Each row is where one point has got to under a steady rotation. How many steps took it there?
The counts run from 0 to 848.
[154 172  75 129  99 158 125 106 124 123 151 128 167 118 106  96  99 170
 134 114 149 141 171 129 126  87 141 142 112  67 119 141 155 138 140 125
 156 124 115 110 176 129 123 100 134] : 382
[149 145  85 161 122 138 185 100  86 147 117 159 119 117 130 145 126 146
 113 149 129 127 111 230 125 115 122 130 104  99 120 159 102 100  98 137
 141 101 132 121 107 136 131 138 152] : 411
[123  94 132 149 134 168 126 128 149 111 147 132 100 129 136 150 141 156
  89 119 158  82 113 145 139 113 167 134  62 147 114 142  93 139 189  90
 110 155 109 148 132 123 154 140  93] : 563
[140 132 158 152 180 156 134 125 153 120 135 147 132 165 129 121  86 165
 145 171  97 151 115 150 117 112 156 138 145  93 167 144 143 151 123  95
  65 120  92 144 147 155  76  85 142] : 297
[139 110 115 109 147 115 158 121 129 105 121 142 155 117  93 153 164 130
  95 122 137 100  84 180 157 162 116 163 155 154  64 132 161 157 147 145
 145 152 132 133  74 109 152 159 122] : 796
[136 122  81 155 117 151 105 142  82 119 141  93 135 108  74 150 186 164
 108 144 168 118 122 153 127 125 147 131  99 102 118 152 108 118 146 109
 121 122 133 182  99 138 156 174  99] : 555
[113  94 128  93 187 143 105 142 198 148 146 159 142 127 135 100 136 145
 140 153 117 161 135  93 171 165 145 135 133 111 130 118 127 176 121 156
  76 128  99 145 143 107 146 128 116] : 746
[145 166 130 171 130 145 128 134 100 129 133 180  90 110 170 143 110 178
  96 164  83 146 112 170 125 115 140 117  62 123 133 155 116 162 108 112
  96 118 139 141 115 137 152 140 152] : 570
[104 129 107 152 123 147 130 126 110 141 144 102 149 134 186  79 109 127
 116 153  99 146 152 138 107  80 137 134  61 125 142 158 105 165 171  72
 109 131 112 130 171 167 142 141 103] : 290
[105  86 144 174 168 153  99 147 130 100 120 125 117 144 124 146 131 156
 118 158 151 104 124 175 142 134 141 155 118 155 115 140 133 136 174  53
  98 140  89 166 124 159 132 119  99] : 9
[156  90 109 113 199 158 160 156 117 108  92 167 108 128 174 138  96 114
 116 145 142 103 158 144 157 130 129 140 121 139 122 122  85  70 117 129
 106 108  97 110 140 120 127 125 153] : 327
[122 141  76 145 134 164 116 113  56 110 125  90 134 128 109 126 166 148
  91 110 154 106 134 139 152 108 132 154 134 120 106 161 151 155 192  78
 138 156 124 128 146 141 173 164 141] : 396
[133 136  96  87 129 139  65 176 114 123 145 113 195 105 140  82 122  83
 113 156  85 152 142 101 132 112 104 154 136 129 131 139 145 162 129  92
 102 110 156 152 120 157 151 154 141] : 753
[184 121 118 152 149 158 140 149  89 111 119 137  91 146 152 151 105 146
 100 150 147 133 158 103 159 110 187 121  79 106 129 109  80  91 133 126
 104  93 120 141 153 124 132 128 133] : 171
[177 162 141 145 106 133 127 112 151 110 170 179 132 109 114 160 108 201
 113 115 114  90 116 170 148 119 131 154 113 112  97 123 172 172 121 126
 165 134 118 130 107 102 158 113 143] : 99
[128  59 134 170 152 117 177 102 152 150 147 128 133 154 119 117 166 133
 127 152 130  68 124 191 116 153 125 135 112 150 130 173 102 120 169 121
 133 147  84 125 130 101 151 133 110] : 418
[152 107 110 104 145 138 137 146  92 125 124  76 198 158 158 100 100  46
 117 146 113 121 154 131 114  90 139 155 131 124 140 138  88 101 126 107
 131 114 105 131 140 162 125 143 132] : 606
[151 137 108  94 148 140 168 137 111 142 111 168 153 129 158 126 108  94
  99 170  82 168  94 163 127 123 138 135 122 121 134 141  89 114  70 159
  84 101 147 128  91 143 112 160 155] : 44
[128  91 132 180 183 123  88 125 131 140 152 147 128 140 167 146 140 184
 124 140 114 103  86 200 139 157 140 157 129 132 107 147 140 137 135 136
 121 109 110 165  89 133 141 147 129] : 20
[181 165 122 144 111 144 116 138  94 120 140 158 104  98 115 154 129 173
 136 166 137 105 146 179 153 124 113 136 120 115 118 119 160 159  65  97
 145 147  80 136 122 114 159 120 163] : 97
[163 124 111 113 107 152 128 137 167  93 143 151 151 113 131 129  87 156
 116  96 163  83 170 143 153  91 138 166  80 133  76 107 136 125 156 104
 166 130 112 121 134 112 159  99 108] : 90
[155  86 129 173 116 113 171 145 159 138 135 147 102 130  95 105 150 155
 130 171 137  87 165 158 146 160 107 128 105 147 103 152 144 137 193  85
 144 135 122 129 139  95 165 109 135] : 260
[175  86 133 137 178  91 152 166 147 140 119 179 134 137 160 139 105 117
 133 177 109 125 127 174 163 173 110 151 138 147 103 116 126 114 103 145
 131  78 129 134  93 111 147 127 166] : 336
[171 131 112 112 132 140 100 174  86  96 108 122 148 108  79 169 112 134
 124 166 169 147 141 141 173 127 114 151 147 119 106  95 153 135  93  73
 135 118 125 168  96 145 137 134 148] : 84
[113 101 154 170 165 145  90 143 121 105 119 124 125 148 127 156 118 161
  96 144 133 123 109 168 145 132 153 157 107 148 109 132 155 156 195  55
 112 127 122 171 117 163 129 119 106] : 8
[149 120 112 127 139 123 159 153  62 105  80 123 124 125  89 169 147 139
 111 151 167 141 121 168 153 145 125 153 149 125  70 109 172 162 103 141
 133 156  97 146  96 139 142 159 133] : 242
[130 100 126 113 192 139 145 107 135 145 112 118 165 158 131 110 111 114
 162 136 147 151 144 125 183 153 123 167 171  91 115 109 160 160 123 117
 134 131  86 112 166 109 135 103 144] : 221
[128  96 138 116 166 125  91 176 184 147 152 151 157 126 124  88 129 119
 149 201  89 141 140 117 133 167 103 140 140 137 140 131 135 158 124 104
  89 106 110 152 108 119 135 130 143] : 744
[169 157 131  97 111 122 126  96 135 126 156 113 206 158 157 122  85 120
 133 131  82 128  96 154 119 105 142 173 141 113 103 115 161 190 112 131
 152 132 110 133 113 132 132 123 133] : 216
[130 133  70 135 135 149 139 121 100 152 138 159 102  88 115  96 156 161
 127 144 148 115 169 164 164 151  80 124 114 108 124 175 132 138 112 111
 145 133 108 108 157  87 185 130 157] : 106
[113 118 128 123 115 151 122 159 174 102 134 140 176 134  78 109 123 149
 126 157 126 136 130 148  69 104 141 142 113 126 119 144 144 157 179  97
  95 144 123 153 103 168  99 118  75] : 836
[157 109 107 158 180 171 140 101 157 127 155 184 110 146 148 126 111 185
 107 116 119 103 106 154 151 142 169 149 118  85 140 160  94  96 154 152
 110  96 129 119 143  96 123 118 150] : 24
[126 128 111 183 168 149 172 103  79 124 101 135  97 174 161 119 107 177
 113 125 144 132 152 141 131 118 174 147 114  80 120 142 136 121 171 140
 117 139  93 108 186 129 119 112 137] : 696
[145 139 158 151 112 121 187 134 136 125 123 161 100 154  83 117 147 162
 124 195  93 162 114 110 107 156 131 114 131 106 129 139 167 207 129 120
  86 152 111 136 139 105 117 120 133] : 822
[108 119 146 158 167 153 120 119 159 124 136 150 136 173 163  86  87 166
 119 139  92 128 132 124 107 114 174 162 120 110 128 141 152 168 188 118
 105 139 104 124 175 142 110  98 130] : 299
[170 166  99  93 119 170  67 156 119  74 154 152 164  95 147 157 107 142
  89 114 103  88 117 151 116  97 134 170 116 131 115 123 126 123 124 129
 138 118 139 142  83 138 140 157 139] : 478
[113 128  86 140 128 146 154 140  92 151 112 100 126 130  77  97 161 135
 117 169 156 209 136  93 140 132 136 114 118  70 136 154 119 154 131 120
  79 117 143 155 150 139 127 153 121] : 830
